In the data rows, zero lies at 4.5, halfway between 4 and 5.
Here are some points, one per row:
array([3, 9, 5, 4, 1, 4, 7, 2, 1, 2, 3, 2, 2, 6, 7, 2, 7, 5, 8, 5, 6, 1,
       5, 5, 6, 3, 8, 6, 8, 4, 9, 8])
array([2, 4, 5, 5, 3, 3, 1, 2, 5, 8, 6, 6, 4, 2, 6, 5, 5, 6, 3, 7, 2, 5,
       6, 4, 4, 6, 5, 6, 6, 6, 8, 8])
array([6, 5, 3, 7, 3, 6, 2, 5, 6, 5, 2, 4, 6, 6, 6, 4, 2, 5, 3, 0, 4, 9,
       8, 2, 4, 8, 5, 3, 5, 8, 9, 4])
array([3, 6, 3, 5, 4, 6, 4, 3, 2, 4, 3, 5, 4, 5, 5, 3, 6, 6, 1, 4, 6, 5,
       5, 5, 4, 7, 2, 3, 3, 7, 5, 4])
array([2, 5, 4, 5, 6, 5, 4, 3, 5, 4, 6, 4, 4, 6, 5, 4, 4, 4, 4, 4, 4, 2,
       7, 6, 5, 6, 3, 3, 7, 5, 3, 5])
array([4, 5, 4, 8, 8, 4, 5, 5, 5, 4, 5, 5, 3, 5, 5, 5, 5, 5, 6, 4, 4, 3,
       6, 3, 6, 5, 5, 3, 6, 6, 4, 5])
array([7, 4, 3, 7, 6, 4, 6, 3, 3, 5, 4, 6, 5, 3, 6, 2, 4, 8, 1, 6, 3, 6,
       7, 6, 3, 4, 7, 1, 6, 5, 3, 6])
array([5, 4, 3, 5, 5, 6, 6, 4, 5, 4, 6, 3, 2, 5, 6, 5, 8, 6, 3, 4, 4, 4,
       4, 5, 5, 4, 7, 2, 4, 7, 2, 3])
array([5, 5, 3, 6, 4, 4, 4, 3, 5, 2, 5, 2, 4, 2, 8, 5, 6, 6, 4, 3, 5, 5,
       2, 3, 4, 3, 6, 4, 4, 4, 3, 4])
array([6, 4, 1, 3, 3, 5, 4, 3, 2, 5, 6, 5, 2, 2, 9, 5, 4, 6, 2, 2, 4, 7,
       3, 5, 9, 5, 7, 5, 6, 1, 2, 3])
array([3, 5, 6, 4, 4, 5, 6, 3, 4, 5, 5, 0, 4, 3, 5, 7, 8, 6, 3, 2, 3, 4,
       7, 4, 4, 3, 4, 5, 3, 3, 2, 6])
array([5, 7, 5, 4, 7, 5, 4, 4, 4, 3, 4, 3, 4, 7, 3, 5, 3, 5, 3, 2, 3, 4,
       4, 2, 5, 3, 5, 7, 4, 5, 4, 6])
array([4, 7, 5, 4, 4, 3, 3, 3, 6, 4, 3, 3, 6, 6, 6, 3, 4, 4, 3, 5, 6, 3,
       3, 4, 6, 5, 2, 3, 3, 5, 2, 6])
array([6, 5, 0, 5, 2, 3, 1, 7, 3, 5, 2, 2, 5, 9, 4, 5, 2, 5, 6, 5, 4, 4,
       3, 5, 5, 4, 6, 2, 5, 5, 0, 9])
array([3, 3, 3, 5, 2, 2, 3, 8, 4, 8, 5, 4, 7, 4, 2, 3, 4, 7, 7, 6, 6, 5,
       4, 4, 7, 3, 6, 2, 6, 4, 4, 6])
array([4, 4, 5, 2, 3, 3, 3, 6, 4, 9, 7, 4, 6, 7, 1, 3, 8, 8, 4, 4, 6, 6,
       5, 3, 6, 3, 3, 2, 6, 3, 6, 4])
array([3, 2, 7, 7, 5, 7, 2, 8, 4, 4, 4, 6, 8, 3, 4, 2, 7, 6, 2, 0, 2, 3,
       1, 9, 8, 5, 3, 4, 4, 3, 7, 7])
array([4, 4, 6, 3, 6, 4, 4, 4, 7, 7, 4, 4, 6, 4, 5, 3, 5, 6, 4, 3, 3, 3,
       4, 2, 5, 3, 4, 6, 5, 5, 5, 7])
array([5, 4, 3, 5, 6, 5, 5, 5, 7, 7, 4, 4, 5, 6, 4, 4, 6, 6, 5, 5, 3, 5,
       4, 4, 6, 4, 5, 7, 5, 4, 6, 4])
array([5, 4, 7, 9, 1, 5, 5, 6, 4, 2, 1, 3, 7, 4, 3, 2, 3, 5, 3, 5, 0, 2,
       4, 5, 3, 3, 3, 8, 8, 4, 4, 1])
array([6, 1, 3, 4, 4, 3, 5, 5, 4, 5, 2, 3, 2, 5, 3, 7, 5, 5, 1, 5, 1, 0,
       4, 3, 5, 2, 4, 5, 4, 6, 7, 2])
array([3, 5, 5, 2, 3, 5, 5, 8, 6, 2, 5, 7, 2, 5, 7, 7, 2, 5, 4, 6, 3, 3,
       1, 4, 6, 5, 2, 4, 7, 6, 4, 2])
array([5, 6, 4, 4, 5, 3, 6, 5, 5, 6, 4, 6, 4, 5, 7, 4, 3, 5, 5, 6, 4, 2,
       3, 6, 6, 6, 2, 5, 5, 4, 4, 3])
array([5, 7, 9, 8, 3, 3, 7, 6, 6, 4, 8, 4, 3, 6, 4, 4, 2, 6, 4, 6, 2, 5,
       6, 5, 6, 4, 5, 3, 5, 4, 4, 2])
array([4, 3, 7, 7, 6, 4, 6, 1, 3, 9, 6, 3, 5, 7, 6, 6, 5, 3, 5, 6, 3, 6,
       3, 6, 6, 5, 4, 7, 3, 6, 5, 4])
array([1, 4, 4, 4, 6, 5, 8, 4, 4, 6, 3, 3, 4, 4, 2, 7, 2, 3, 2, 5, 6, 5,
       4, 6, 6, 4, 5, 3, 7, 6, 4, 3])
array([6, 4, 7, 3, 5, 2, 4, 5, 0, 4, 3, 1, 6, 2, 3, 5, 1, 4, 4, 3, 6, 7,
       5, 4, 6, 7, 4, 6, 6, 5, 3, 3])
array([5, 2, 6, 5, 6, 2, 6, 4, 3, 5, 3, 6, 4, 4, 5, 6, 7, 8, 6, 5, 7, 5,
       2, 4, 2, 5, 3, 4, 6, 7, 5, 5])
array([3, 2, 5, 6, 5, 2, 6, 5, 4, 3, 3, 4, 4, 6, 4, 8, 4, 6, 7, 5, 5, 7,
       3, 6, 5, 7, 4, 7, 3, 5, 5, 5])
array([8, 6, 9, 2, 3, 3, 4, 6, 8, 1, 2, 4, 1, 1, 1, 8, 6, 5, 3, 6, 6, 8,
       4, 8, 7, 5, 4, 6, 6, 7, 6, 8])
array([3, 4, 3, 6, 5, 6, 3, 7, 5, 3, 7, 5, 6, 8, 7, 7, 5, 5, 4, 5, 9, 7,
       7, 6, 3, 3, 3, 9, 4, 4, 4, 4])
array([4, 6, 3, 5, 4, 4, 6, 8, 5, 5, 5, 6, 7, 2, 7, 5, 4, 4, 3, 6, 7, 6,
       4, 4, 4, 3, 5, 5, 2, 4, 7, 4])
array([4, 5, 4, 5, 6, 4, 5, 5, 5, 5, 4, 5, 7, 3, 5, 6, 5, 3, 3, 5, 6, 5,
       4, 4, 3, 3, 5, 6, 6, 3, 4, 7])
array([6, 5, 7, 2, 6, 4, 5, 8, 1, 4, 4, 6, 5, 7, 6, 1, 7, 3, 2, 7, 5, 5,
       6, 5, 5, 2, 5, 6, 1, 6, 5, 3])
array([1, 3, 5, 1, 5, 4, 8, 7, 5, 4, 5, 5, 9, 3, 5, 2, 6, 2, 5, 3, 5, 5,
       6, 3, 4, 5, 8, 8, 6, 7, 1, 5])
array([5, 5, 3, 3, 7, 4, 4, 4, 5, 4, 5, 4, 6, 4, 3, 4, 6, 4, 3, 5, 5, 3,
       4, 5, 4, 3, 5, 4, 5, 4, 5, 3])
array([4, 1, 4, 6, 4, 8, 1, 2, 4, 1, 5, 6, 6, 4, 4, 5, 5, 2, 4, 9, 5, 6,
       6, 2, 7, 1, 4, 3, 6, 6, 4, 4])
array([4, 6, 0, 4, 2, 2, 6, 1, 5, 3, 4, 9, 6, 7, 1, 6, 9, 2, 3, 3, 2, 8,
       5, 5, 4, 4, 5, 5, 4, 2, 4, 3])
array([5, 6, 3, 5, 5, 4, 7, 2, 4, 4, 5, 6, 6, 3, 3, 2, 1, 5, 5, 5, 4, 7,
       4, 3, 6, 3, 1, 6, 2, 5, 5, 6])
array([4, 4, 4, 3, 2, 6, 6, 4, 5, 3, 4, 7, 5, 6, 3, 5, 4, 7, 9, 3, 1, 4,
       7, 3, 6, 6, 4, 6, 2, 5, 3, 4])
array([6, 3, 0, 6, 2, 4, 6, 7, 5, 7, 6, 4, 0, 1, 5, 2, 6, 0, 8, 2, 3, 6,
       6, 6, 3, 2, 0, 4, 5, 7, 5, 6])
array([4, 7, 5, 5, 7, 5, 0, 5, 2, 3, 3, 6, 2, 3, 2, 4, 5, 4, 7, 4, 2, 5,
       5, 4, 2, 3, 5, 4, 3, 6, 3, 3])
array([1, 7, 6, 4, 6, 4, 4, 4, 5, 5, 4, 6, 2, 4, 4, 3, 3, 5, 4, 4, 5, 6,
       3, 3, 4, 3, 4, 3, 3, 4, 4, 3])
array([4, 7, 5, 4, 6, 4, 2, 4, 3, 4, 4, 5, 4, 4, 5, 6, 6, 3, 7, 4, 4, 3,
       4, 4, 3, 5, 4, 3, 4, 4, 4, 3])
array([3, 1, 8, 2, 4, 4, 3, 1, 6, 4, 2, 7, 4, 6, 7, 4, 0, 4, 8, 1, 6, 5,
       7, 8, 3, 1, 6, 0, 4, 4, 4, 3])
array([8, 5, 5, 3, 6, 5, 4, 3, 5, 6, 5, 4, 7, 5, 7, 7, 6, 3, 7, 5, 3, 2,
       5, 6, 4, 5, 3, 3, 5, 5, 5, 4])
array([4, 6, 6, 3, 5, 5, 1, 3, 3, 7, 7, 3, 5, 4, 5, 5, 4, 2, 6, 6, 0, 6,
       3, 7, 2, 6, 7, 4, 4, 5, 5, 2])
array([3, 5, 0, 2, 6, 6, 4, 5, 6, 4, 2, 3, 4, 2, 3, 5, 2, 6, 5, 8, 2, 4,
       5, 6, 3, 6, 6, 4, 2, 3, 6, 4])
Along one direction, these points spread out more than along any other. Take the direction at right angles to it along which they spread out most. Go by this last direction. How many in every 100 of the points above lie lower along it than each point below? Round to a whole number. More than half of the points above lie lower than the first one.
array([5, 5, 3, 3, 7, 6, 5, 4, 5, 4, 6, 3, 5, 3, 3, 4, 3, 5, 7, 6, 4, 3,
       4, 5, 5, 5, 4, 3, 4, 4, 5, 4]) 65
array([6, 2, 4, 6, 7, 3, 4, 5, 5, 2, 5, 3, 4, 3, 4, 2, 5, 5, 7, 6, 6, 5,
       5, 3, 5, 6, 2, 3, 4, 2, 6, 3]) 50
array([6, 5, 6, 5, 3, 7, 7, 6, 2, 7, 6, 6, 5, 3, 4, 8, 2, 1, 4, 4, 6, 1,
       5, 4, 5, 4, 5, 1, 2, 4, 6, 6]) 58
array([5, 2, 6, 4, 5, 4, 5, 6, 5, 2, 5, 7, 3, 5, 5, 4, 4, 1, 4, 5, 3, 3,
       5, 4, 5, 8, 7, 4, 4, 1, 5, 7]) 67
array([6, 4, 5, 3, 5, 5, 5, 3, 5, 4, 6, 4, 5, 7, 4, 4, 3, 4, 4, 4, 5, 3,
       4, 4, 3, 6, 3, 6, 5, 3, 5, 5]) 60
array([6, 4, 5, 4, 3, 7, 7, 3, 6, 2, 7, 3, 6, 4, 3, 3, 6, 5, 6, 5, 6, 6,
       1, 4, 2, 8, 6, 3, 5, 5, 4, 4]) 50
array([6, 3, 3, 5, 5, 5, 6, 3, 5, 5, 8, 5, 3, 7, 2, 3, 2, 2, 3, 3, 7, 4,
       2, 5, 2, 4, 6, 6, 5, 6, 5, 5]) 40
array([4, 4, 5, 5, 5, 4, 6, 6, 7, 4, 4, 2, 4, 6, 4, 4, 4, 3, 3, 5, 6, 4,
       5, 4, 4, 6, 5, 3, 3, 1, 6, 4]) 50
array([6, 5, 6, 4, 5, 9, 6, 5, 5, 9, 0, 6, 2, 6, 4, 3, 6, 4, 7, 6, 6, 7,
       5, 4, 4, 5, 5, 7, 6, 0, 2, 4]) 44
array([5, 3, 6, 4, 2, 6, 4, 4, 3, 4, 7, 5, 3, 5, 5, 5, 3, 5, 3, 5, 7, 3,
       4, 3, 2, 5, 3, 6, 3, 3, 4, 7]) 50
array([6, 5, 6, 6, 1, 4, 2, 3, 7, 7, 4, 6, 3, 1, 2, 3, 5, 3, 4, 4, 9, 0,
       5, 4, 5, 7, 7, 9, 3, 5, 1, 3]) 60
array([6, 7, 2, 5, 6, 5, 4, 4, 5, 4, 6, 5, 6, 3, 4, 5, 3, 6, 5, 4, 7, 3,
       4, 5, 5, 5, 4, 7, 4, 4, 5, 4]) 48
